In the data rows, 128 means zero.
Here are some numbered points:
[124 137 147 189 115 147 118 102  91 190  94 106  92 130 135 141 118 166
 133 124 147 153 149 102] 0
[106 106 110 104 147 121 114 166  83 120 137 149 129 139 145 126 146 103
 114 112 129 129 117 122] 1
[121 122 110 168 140 127 115 132 104 124 132 156 122 161 140 153 130 133
 130 111 154 137 134 109] 2
[155 146 182 124 101 109 194 104 140 116 123 131 144 120 126 108 112 141
 145 175 121 103 119 176] 3
[105 142 110 127 148 102 113 123 110 121 136 114 123 112 140 104 123  87
  84 112 122 153 133 106] 4
[125 126 109  96 135 142 111 167 130 123 140 167 121 149 130 166 143 151
 126 112 105 135 109 100] 5
[135 116 158 142 111 172 155 102 162 140 102 157 113 163 122 154 124 138
 146 136 106 131 143 123] 6
[143 123 125 159 120 105 114 100 151 131 124 115 106 109 130 103 136 123
 112 119 129 147 132 116] 7
[162 114 119 113 126 113 186 122 117 104 147 109 157 109  70 104  91  86
 158 157 130  66 151 172] 8
[106 112 109 116 164 101 112  93 151 104 156 113 158 113 149 106 164 106
  84 110 102 122  78 151] 9
[123 134 136 143 109 129 114 133 163 181  93 120  83 115 156 114 122 145
 116 117 111 163 159 100] 10
[163 119 110 121 108 131 117 139 209 110 145 228 157 116  91 110  89 114
 158 159 100  95 136 168] 11
[133 116 150 193 126 138 172  92 159 120 121 129 115 117 138 112 111  94
 131 135 123 105 149 155] 12
[195 117 111 114 116  97 109 103  92 101 193 126 218  95  37 100  86 137
 170 111 123  84 103 197] 13
[124 181 132  94 123 136 158 116 151 122 113 127 101 118 139 112 106  88
 117 127 121 124 169 131] 14
[134 130 159 132  92 182 161 138 153 142 102 109 104 179 121 118 103 109
 158 202 126 124 158 129] 15
[133 144 152 124 109 104 148 144 148 120 110 197 116 114 144 109 109 130
 121 126 127 139 144 138] 16
[163 104 111 108 119 131 155 167 153 103 151 127 160 110  84 105  92  85
 141 163 103  77 142 172] 17
[127 158 149 153 109 139 118 130 155 244  93  91  88 116 143 110 123 151
 109 135 131 163 151 105] 18
[110 106 110 122 152  97 105 196 104 108 170 142 160 103 102  99 124 123
 103 104 138 144  98 123] 19
[107 188 107 120 147 112 111 144 134 122 134 110 122 122 155 114 137 110
 101 111  94 142 124 119] 20
[107 107 108 124 117 106 103 157 123 128 155 178 167 105 107 110 116 159
 124 103 163 159 112 123] 21
[119 119 143 125 123 134 158 115  93 124 110  99 112 117 138 112 109  89
 125 128  99 122 164 132] 22
[133  97 182 182 114 157 117 106 117 227  97 108  93 118 130 129 129 158
 128 140 132 156 153 110] 23
[128 178 183 174 126 116 205 128 134 111 130 116 138 123 131 110 126 123
 140 141 108  91 114 172] 24
[146 128 177 117 104 158 176 106 106 133 105 121 114 158 128 146 149 148
 143 141  94 119 121 138] 25
[129 171 120  98 157 155 118 124 111 124 138 117 144 131 122 188 174 149
 126 110 107 108  91 134] 26
[110  97 109 188 170 102 112 130 124 104 159 111 146 109 129 103 110 109
 113 111 166 121 114 140] 27
[147 132 141 119 115 102 120 120  93 118 135 118 125 112 132 104 109 110
 110 115 116 136 136 148] 28
[182  92 131  99 105 103 170 121 126  98 158 158 173 105  87 104 104 132
 156 118 124  80 110 190] 29
[135 166 162 120 115 152 172 120 102 128 106 121 106 158 139 143 129 133
 145 125 162 120 143 136] 30
[104 126 108 172 158 102 113  90 137  91 167 124 167 116 136 107 146  89
  93 113 148 108  88 152] 31
[105 153 105 121 161 105 111 122  96 117 146 165 130 120 147 113 144 104
 104 110 116 137 119 108] 32
[129  92 155 135  92 120 131 140 113 131  96 134 107 118 148 112 108 135
 134 150 124 150 157 126] 33
[101 102 110 109 132 102 110 106 122 124 131 127 128 116 152 111 142 105
  86 115 101 162 118 110] 34
[132 127 125 125 118 139 118 171 134 137 107 118  91 175 134 138 120 165
 133 126 113 146 139  96] 35
[135 123 145 142 109 162 118 149 125 190 102 113 104 124 134 135 133 147
 125 128 110 150 133 114] 36
[138 118 157 130  91 142 117  98 116 140  91 106 108 117 141 114  96 139
 147 154 158 151 175 124] 37
[136 143 155 126  94 166 133 139  99 133 103 125 124 119 128 112  90 119
 150 190 150 129 159 141] 38
New points follow, each followed by the numbers of its two nearest points above by angle, nearest first.
[109 107 119 113 142 132 124 153 152 129 112 152 124 118 145 151 148 124
 129 110  98 127 128 122] 5 1
[108 104 115 145 153 114 114 135 114 140 109 148 117 113 146 141 170 164
 122 112 150 136 113 105] 2 1
[103 108 109 105 155 104 111 113 126 120 136 136 124 133 144 145 158 145
 111 113 118 134 105 106] 34 9
[129 119 161 118 106 140 189 120 114 126 104 118 127 143 138 124 116 129
 162 163 131 111 143 153] 3 25
[124 119 156 130 108 152 118 100 128 201  96 121 108 119 131 126 132 150
 128 132 153 155 142 116] 23 18
[113 134 109 110 154 120 113 122 140 124 134 130 133 135 137 140 153 121
 121 110 120 124 114 117] 9 32
[143 109 161 151  95 174 167 182 128 132 100 125  97 166 130 138 109 113
 144 173 148 128 161 135] 15 38
[112 154 117 144 136 129 116 138  99 129 118 126 128 116 151 157 152 136
 120 110 118 139 121 124] 26 20
[138  91 166 120 106 162 157 132 121 131  98 115 111 156 132 146 120 132
 149 161 152 130 150 133] 15 38
[116 137 112 148 144 136 114 122 141 122 130 125 137 120 143 164 153 127
 122 112 111 125 109 131] 26 9
[118 132 112 120 153 142 115 116  98 125 127 112 139 119 138 179 161 148
 126 111 137 121 103 130] 26 5
[121 123 150 134 110 148 143 142 152 129 109 112 110 125 134 113  97  99
 132 152 108 131 165 127] 15 22
[111 128 108 121 163 104 114 116 132  91 173 117 185 113 134 106 145  99
 106 111 149  98  73 168] 31 9
[157 112 122 131 106 104 115 109  99 123 130 142 125 110 120 108  96 122
 136 133 124 131 140 143] 28 13
[102  96 109 105 133 105 109 135 113 128 125 108 124 115 151 115 151 129
  98 113 137 161 117 109] 34 4
[127 124 110 109 159 145 108 109 105 128 140 115 136 117 127 173 167 161
 125 108 159 124  86 112] 26 5
[107 136 111 110 151 106 123 203 135 115 134 134 148 119 144 111 157 119
 111 111 133 112  98 134] 19 1
[202 139 110 104 117 131 161 111 102 104 158 114 160 107  57 109  88  86
 177 180 115  56 155 190] 8 17
[113  77 111 126 152 128 115 133 183 126 127 105 131 119 140 160 158 145
 118 110 131 131 107 120] 9 5
[165 136 136 141 100  98 119 139 167 118 141 100 158 105  68 103  88 149
 171 116 162 105 141 156] 13 29
[123 107 112 135 172 151 117 127 117 126 139 155 139 122 120 180 180 152
 120 109 121 107  91 133] 26 5
[152 140 137 112 100 184 160 105 156 128 110 106 113 217 116 180 126 144
 171 142 122 114 140 113] 6 15
[117 137 110 138 144 132 118 136 114 112 155 120 148 179 117 113 151 120
 132 113 169 102  90 128] 31 27
[140 113 160 116  93 167 162 122 161 133  95 199 102 142 141 136 104 110
 149 165 108 130 169 136] 6 15
[106 123 111 113 157 129 106 106 137 131 135 120 135 116 125 163 148 174
 131 110 133 143  95  96] 26 5
[126 104 110 149 155 135 109 123 144 133 126 134 122 114 147 164 164 166
 116 109 161 135 109 115] 2 5
[119 111 107 253 151 114 109 110 138 125 137 134 122 132 140 167 147 167
 128 108 100 134 108 102] 2 0
[130 140 137 114 119 105 116 123 171 131 115 248  95 113 141 106 122 114
 112 120 121 153 152 118] 16 11
[116 127 124 172 131 145 118 194 142 123 118 116 126 118 149 162 141 112
 126 115 114 129 131 132] 36 35
[106 130 110 103 146 125 117 129 123 124 129 101 135 124 143 153 149 123
 120 110 105 132 114 119] 26 20
[134 165 125 128 107 104 113 114  99 129 126 137 149 109 109 109  98 172
 146 112 121 143 130 124] 13 21
[135 127 154 119  93 143 117 106 119 195  91 196  99 116 149 114 133 135
 125 149 159 153 149 120] 23 18
[180 113 115 122 116 110 180 110 111 102 149 117 176 106  49 106  89  95
 187 179 116  50 144 190] 8 17
[145 113 112 146 122 128 133 155 146 102 146 135 154 115  94 110  96  87
 140 151 125  89 141 159] 17 8
[142 132 151 100 104 121 166 131 142 114 123 142 127 197 118 113 126 159
 163 164 149 105 108 140] 3 15
[107 112 112 103 143 115 118 112 114 116 141 142 140 128 140 112 151  92
 104 115 115 118 108 131] 9 34
[114 135 111 137 151 142 117 164  91 127 131 118 133 145 129 174 150 144
 132 112 106 125 107 119] 26 5
[105 175 107 128 155 116 109 119 131 121 144 123 131 137 134 166 161 155
 121 110 121 130  95 102] 26 20
[113 147 109 133 155 126 115 122 142 118 144 107 141 179 127 164 159 146
 153 111 132 108  97 121] 26 5
[112 150 118 138 143 128 117 116 113 124 122 138 123 128 143 164 142 131
 123 112 111 133 133 116] 26 32
[135 101 103 145 151 101 105 153 120 120 164 122  99 110 113 100 154 134
 104 104 127 146  98  95] 19 27
[122 112 147 111 101 135 117 149 109 139  93 136  96 118 156 114 114 122
 128 145 104 157 161 121] 33 10
[113  93 121 112 140 132 116 157  99 128 119  91 118 116 151 148 155 127
 112 112 128 137 125 123] 1 34
[113 115 110 118 132 140 115 152 147 128 134 125 133 133 128 166 144 136
 123 110 121 139 111 112] 5 26
[146 111 164 128 110 109 162 127 116 121 119 105 136 117 126 108 122 128
 131 165 178 119 124 162] 3 8
[142 128 139 168  97 119 111 140 142 132 119 112 171 112  93 108  97 193
 169 125 102 138 121 134] 13 21
